Rows are one point carried round by a steady rotation, each followed by how many steps it has turned.
The counts run from 0 to 412.
[77,69,89,90,71,69,86,92,125,111,91,118,103,93,85,135,85,101,104,82,97,90,105,101,104,96,94,95,110,95,90,149,79,102,113,124,144,87,121,106,117,111,91,140,111,65,120,112,94,105,67,130,115,125,108,110,79,99,100,91,96,61,92,107,91,85,76,102,92,89,95,83,107,101,68,95,88] -> 377
[95,81,97,96,83,62,98,98,150,114,94,118,92,75,95,120,115,116,91,81,80,98,106,82,102,81,80,80,115,89,77,150,76,82,111,104,132,92,105,105,113,109,102,121,99,62,105,95,87,103,56,119,109,125,86,107,69,82,106,88,114,70,91,97,89,102,101,104,78,90,86,100,112,91,65,90,89] -> 129
[87,68,97,87,80,59,94,86,133,103,105,119,107,101,93,137,90,78,108,98,86,92,115,107,113,107,77,107,107,105,89,138,75,86,102,112,131,90,124,107,108,108,107,132,102,72,134,91,92,103,75,125,122,117,121,117,80,90,106,103,121,51,98,114,79,92,91,91,86,90,86,75,99,95,72,86,102] -> 397
[110,96,98,87,71,70,102,76,137,95,91,112,107,103,100,126,95,95,96,99,100,106,106,90,90,100,74,95,111,109,89,139,61,91,108,120,125,79,99,118,115,100,108,138,102,73,127,90,90,131,63,121,123,122,108,112,63,90,99,99,125,59,90,107,88,92,102,90,97,90,95,71,116,100,68,75,103] -> 252
[76,67,91,84,73,64,86,96,128,107,92,117,104,90,92,136,86,97,104,83,94,88,111,104,113,93,86,101,108,99,91,147,75,101,112,118,141,85,126,113,111,103,93,141,108,63,126,113,94,103,71,127,123,126,109,115,87,92,100,94,98,59,88,110,89,88,81,111,87,90,98,87,111,95,70,96,94] -> 382
[89,75,99,89,87,78,92,104,158,103,95,118,110,98,95,143,101,108,106,97,99,92,109,77,104,109,82,93,121,102,85,119,85,91,117,106,131,87,106,121,90,115,87,142,110,55,120,95,100,117,73,116,108,127,120,108,91,81,105,83,98,54,91,122,96,95,67,109,85,85,85,78,117,87,71,85,88] -> 336
[96,93,106,95,69,86,96,92,151,92,85,96,99,116,92,138,106,95,111,101,97,88,118,77,109,117,77,83,108,109,90,138,83,91,100,105,128,81,95,119,104,109,110,128,92,78,135,113,98,99,60,122,108,116,104,108,75,77,98,98,110,44,94,123,88,98,81,99,96,106,86,92,118,93,63,82,90] -> 196
[83,73,92,99,67,72,100,94,129,106,93,112,99,95,79,146,92,84,117,93,88,93,112,98,103,103,100,112,110,98,97,148,72,88,107,124,122,85,110,117,106,113,103,132,102,76,138,105,100,102,64,130,115,114,120,121,80,95,100,94,114,39,94,105,96,90,79,102,104,86,92,86,101,98,70,98,107] -> 56
[89,80,89,97,77,59,99,96,151,106,89,114,87,95,85,135,116,102,87,93,82,88,114,101,100,83,73,101,113,100,79,138,80,99,97,117,124,76,97,113,98,116,111,129,109,67,104,98,99,102,57,118,96,106,86,108,78,59,105,98,120,66,92,118,84,105,112,96,88,96,91,96,114,92,64,77,103] -> 143
[75,59,100,85,69,68,88,93,135,108,98,123,102,91,94,137,84,96,110,86,87,84,116,111,111,97,79,107,112,98,90,143,77,101,110,113,135,73,122,110,98,111,94,140,116,60,118,107,94,97,74,116,125,110,106,118,93,81,102,100,106,66,84,112,75,96,90,96,83,88,97,86,99,104,70,96,91] -> 385
[75,67,90,108,78,68,84,103,142,115,83,127,99,78,85,135,104,109,104,91,95,81,105,93,98,104,102,94,126,88,89,141,86,100,117,117,134,92,100,114,94,123,89,136,127,61,110,98,96,103,66,127,108,119,108,105,82,94,104,75,108,62,85,108,95,100,79,103,92,84,97,91,109,97,76,100,86] -> 29
[99,76,90,103,87,62,93,104,155,105,92,114,109,98,100,139,109,97,114,105,93,97,96,81,108,103,88,110,119,107,90,124,73,87,110,104,116,94,101,120,87,113,102,127,116,64,122,95,96,119,61,128,115,130,128,115,78,94,106,76,123,51,85,108,96,89,85,108,88,85,92,86,119,86,80,88,107] -> 5
[88,87,87,96,75,60,105,96,149,102,86,109,88,86,85,135,114,96,86,96,87,95,108,93,112,88,73,95,116,105,81,146,77,88,94,112,125,78,101,113,98,114,111,124,101,65,115,102,94,105,58,126,99,119,103,107,77,60,104,89,107,58,84,109,93,105,109,102,97,99,97,95,123,83,65,80,105] -> 145
[104,91,98,100,77,64,85,81,129,98,86,125,106,96,98,118,104,97,92,96,104,91,100,102,93,105,78,94,120,102,91,140,59,100,109,130,119,85,99,125,110,100,105,144,112,72,124,97,85,127,64,127,123,122,105,101,65,98,104,101,136,56,85,102,89,99,116,95,95,93,96,77,103,102,74,82,84] -> 262
[89,80,96,99,84,78,85,104,155,103,88,116,105,95,99,137,104,120,107,98,99,93,102,74,109,108,88,89,125,98,85,124,83,100,123,106,131,91,110,127,90,111,88,139,115,57,120,104,97,115,70,117,109,128,117,108,89,87,105,77,102,53,85,117,97,93,72,113,85,87,90,89,118,86,76,94,85] -> 331
[86,79,98,110,86,72,72,100,150,106,88,120,103,100,91,133,116,116,109,96,101,84,98,83,102,114,97,93,126,96,91,127,78,108,120,115,120,103,99,124,94,115,92,132,127,64,114,109,95,109,57,129,107,123,114,98,76,100,112,78,120,51,94,116,94,87,83,112,85,94,79,87,107,99,79,93,79] -> 322
[97,72,97,104,91,65,93,103,158,111,101,123,110,97,93,137,109,98,111,105,89,92,103,86,102,108,86,114,121,101,91,120,79,79,113,112,116,86,95,117,81,117,98,124,118,55,116,82,98,115,70,123,114,117,116,109,81,88,107,87,133,52,84,112,89,102,89,95,87,74,87,84,105,94,79,89,100] -> 8
[82,74,103,101,76,79,87,90,132,110,101,125,98,83,84,127,97,88,116,86,85,84,119,97,105,112,94,87,115,83,95,152,80,81,111,111,134,90,116,108,108,114,95,128,107,73,133,99,87,89,75,125,124,113,105,116,80,100,111,98,125,44,100,96,82,97,86,96,87,82,82,82,85,105,75,104,83] -> 69
[85,73,97,94,87,81,98,95,155,103,101,119,105,103,92,146,100,102,105,101,100,95,115,84,98,114,88,99,114,112,89,121,81,92,114,107,131,85,106,117,85,117,91,140,113,62,117,93,106,115,75,123,109,127,116,102,87,78,99,90,102,52,89,124,92,95,73,97,89,86,88,74,118,90,69,83,97] -> 341
[82,78,101,97,79,74,79,88,134,112,103,122,100,97,81,129,98,93,106,77,93,86,123,101,109,105,83,87,109,90,90,149,83,94,111,117,136,101,125,111,116,109,97,139,93,70,129,98,88,90,72,129,114,116,102,105,78,100,108,106,112,47,108,107,82,90,80,105,86,91,74,84,91,99,69,98,81] -> 76
[80,76,99,96,83,73,81,93,128,120,95,133,104,90,84,136,93,99,109,83,94,83,116,92,91,108,94,94,115,91,92,140,82,101,117,129,137,87,106,113,118,115,86,140,112,67,122,85,92,107,74,126,121,113,101,106,73,104,102,92,117,57,95,106,95,87,84,102,89,74,86,74,98,108,73,91,88] -> 368
[101,87,99,99,79,66,75,85,137,104,84,130,97,89,101,125,97,102,91,92,98,87,91,96,107,99,73,84,126,91,88,135,70,109,110,121,124,87,106,117,116,99,96,137,120,70,119,100,77,114,66,117,126,113,102,103,68,102,113,87,131,69,85,107,94,97,116,101,82,93,89,81,98,111,73,78,77] -> 272
[83,68,97,97,81,79,100,94,145,101,98,122,107,99,85,143,102,96,110,104,100,89,117,88,94,110,92,104,113,109,92,123,74,88,113,113,127,83,100,122,82,122,93,144,119,67,123,92,108,117,73,129,110,120,121,105,82,84,100,93,115,47,92,123,89,92,78,90,94,87,97,72,118,93,73,85,99] -> 346
[88,82,90,99,75,65,101,100,153,107,85,113,86,89,84,139,114,93,97,97,75,87,112,97,106,89,75,107,114,97,85,138,76,93,93,118,115,71,91,118,99,114,115,124,112,69,113,98,95,101,53,121,104,102,94,114,74,65,104,91,126,63,85,114,87,104,112,98,90,94,95,95,114,97,64,78,109] -> 148
[100,74,93,95,67,63,86,92,151,101,87,99,101,110,95,139,104,100,95,95,94,93,81,100,115,97,78,99,112,102,85,119,70,112,111,118,116,86,106,116,103,102,100,135,124,61,117,118,91,114,60,119,111,106,107,103,77,88,111,92,124,65,87,120,86,94,98,99,82,110,84,83,101,114,72,73,90] -> 288
[100,73,94,99,86,63,92,105,157,112,93,114,103,97,97,143,106,100,119,102,86,93,98,84,103,102,94,113,119,100,91,122,76,89,112,108,111,96,96,124,91,113,102,122,118,64,117,90,98,113,59,126,114,121,121,118,74,93,106,78,130,53,88,115,95,90,92,111,87,83,90,85,116,91,77,84,106] -> 6
[83,74,105,87,75,70,85,99,143,108,104,112,102,95,91,127,100,98,107,81,89,89,124,105,111,92,74,97,98,93,83,147,69,92,114,106,128,86,130,116,99,109,111,134,100,56,115,110,96,94,69,120,114,119,100,112,89,80,104,109,101,55,98,111,69,98,88,105,75,97,85,92,104,96,67,101,91] -> 88
[84,82,89,95,76,60,105,96,146,107,84,109,85,90,85,140,111,102,87,90,79,93,107,93,112,81,83,94,109,100,77,143,77,103,100,111,126,88,100,112,111,113,111,122,107,72,111,109,96,106,54,120,94,119,102,109,67,75,103,87,112,64,89,113,92,97,104,101,91,104,91,95,124,91,62,74,103] -> 141
[88,68,87,108,75,70,87,104,145,116,84,119,99,84,83,135,105,112,106,86,96,90,103,83,94,102,104,99,124,88,90,142,85,97,119,123,129,91,102,118,96,117,93,134,121,56,104,97,102,107,60,132,106,117,102,108,80,94,106,75,105,64,87,105,96,98,73,107,94,82,92,97,112,100,76,105,87] -> 28
[90,72,95,100,74,82,100,101,145,106,95,110,106,104,87,144,100,102,123,93,96,95,108,87,86,107,103,112,107,106,92,134,71,90,118,121,119,75,101,121,90,120,95,135,116,61,118,98,113,119,63,125,113,117,117,116,78,90,94,89,112,52,83,109,89,89,75,98,100,85,94,81,116,97,73,94,111] -> 349
[98,82,100,102,82,63,94,97,145,114,97,119,97,76,91,112,121,111,106,80,86,92,116,96,95,84,91,94,103,86,83,157,61,82,116,114,116,95,104,118,104,112,114,120,102,66,109,98,90,107,53,123,115,124,96,109,65,98,110,95,130,56,91,96,84,96,108,104,81,88,86,99,111,95,71,101,97] -> 118
[100,75,100,94,71,66,81,88,152,100,91,111,106,108,92,136,106,103,82,98,97,92,87,99,116,100,72,91,118,100,82,122,74,108,114,120,127,80,114,116,100,104,92,139,124,57,114,109,86,113,65,120,110,107,101,98,80,78,115,100,117,70,86,118,85,104,104,91,79,101,81,79,99,117,70,75,79] -> 284
[102,96,93,115,67,72,86,97,146,106,77,104,89,96,75,127,121,100,97,84,94,89,103,81,99,105,85,83,116,86,90,152,82,88,102,131,122,81,96,119,109,108,106,119,97,69,122,101,91,96,58,136,105,107,90,104,72,86,104,95,117,50,93,98,97,108,98,100,101,92,79,98,103,105,73,90,89] -> 168
[72,66,91,99,79,68,93,99,144,115,89,122,97,95,83,153,84,97,103,92,81,87,113,88,105,102,89,102,120,95,90,128,92,107,111,115,138,87,107,114,106,117,92,138,111,65,124,95,98,99,71,115,109,108,109,116,83,81,106,82,102,61,96,123,93,91,76,109,90,79,87,83,103,103,66,82,101] -> 41
[92,86,107,91,70,83,82,86,141,98,79,122,98,101,102,124,95,118,105,87,102,82,125,94,90,96,75,87,107,104,83,134,65,110,122,115,132,77,96,126,105,109,105,144,108,67,110,108,98,118,60,106,116,113,89,101,69,85,98,96,114,69,91,124,75,93,96,101,84,101,94,83,115,104,66,86,83] -> 233
[115,88,99,101,81,68,86,100,161,100,94,99,109,112,100,138,113,92,108,106,94,97,84,82,110,110,77,103,122,96,97,125,69,87,109,118,104,90,105,126,96,101,103,127,115,61,131,94,92,115,61,126,119,113,120,112,78,91,113,92,127,47,86,109,98,99,96,105,87,92,80,85,103,100,79,80,94] -> 303
[92,88,104,84,69,80,91,87,139,102,78,116,99,100,104,129,91,121,110,95,98,90,117,93,97,90,81,88,112,104,86,138,65,111,119,111,133,78,94,123,115,109,108,136,111,70,115,115,95,119,56,103,119,119,100,108,66,88,99,91,116,71,86,121,85,87,99,106,82,102,99,86,122,97,63,82,92] -> 237
[90,90,92,101,79,62,105,93,151,99,84,114,91,87,88,133,116,90,93,104,85,92,112,91,108,91,69,101,117,99,88,140,76,86,87,115,119,73,98,119,95,109,113,122,101,71,126,94,93,105,63,127,108,117,103,111,82,62,102,92,117,51,82,106,94,109,107,100,95,92,100,98,116,83,69,80,105] -> 150
[91,81,104,98,76,77,82,96,134,114,100,115,103,92,85,129,101,96,112,74,92,92,114,92,103,105,87,90,107,84,94,154,79,86,116,121,129,94,125,114,118,106,98,133,93,65,128,98,86,94,70,130,119,116,101,113,78,104,109,103,113,47,104,96,86,94,79,108,88,82,76,90,89,105,72,99,89] -> 72
[81,80,100,104,79,73,89,92,128,108,98,128,103,89,85,130,97,83,113,92,92,82,119,98,106,115,86,100,117,88,97,150,76,84,105,120,127,93,117,117,102,114,100,133,102,74,141,92,90,93,76,133,128,116,113,113,83,98,107,99,119,41,96,102,90,95,87,101,94,81,87,83,91,95,78,103,91] -> 65
[110,102,116,101,76,86,80,91,147,101,84,116,105,101,100,118,107,112,112,87,107,94,124,73,83,113,80,77,112,93,92,142,70,87,121,113,131,91,92,125,113,105,104,135,88,69,119,93,89,111,61,117,121,117,88,106,65,99,99,98,122,49,97,107,85,98,88,105,91,87,83,88,108,98,71,94,80] -> 218
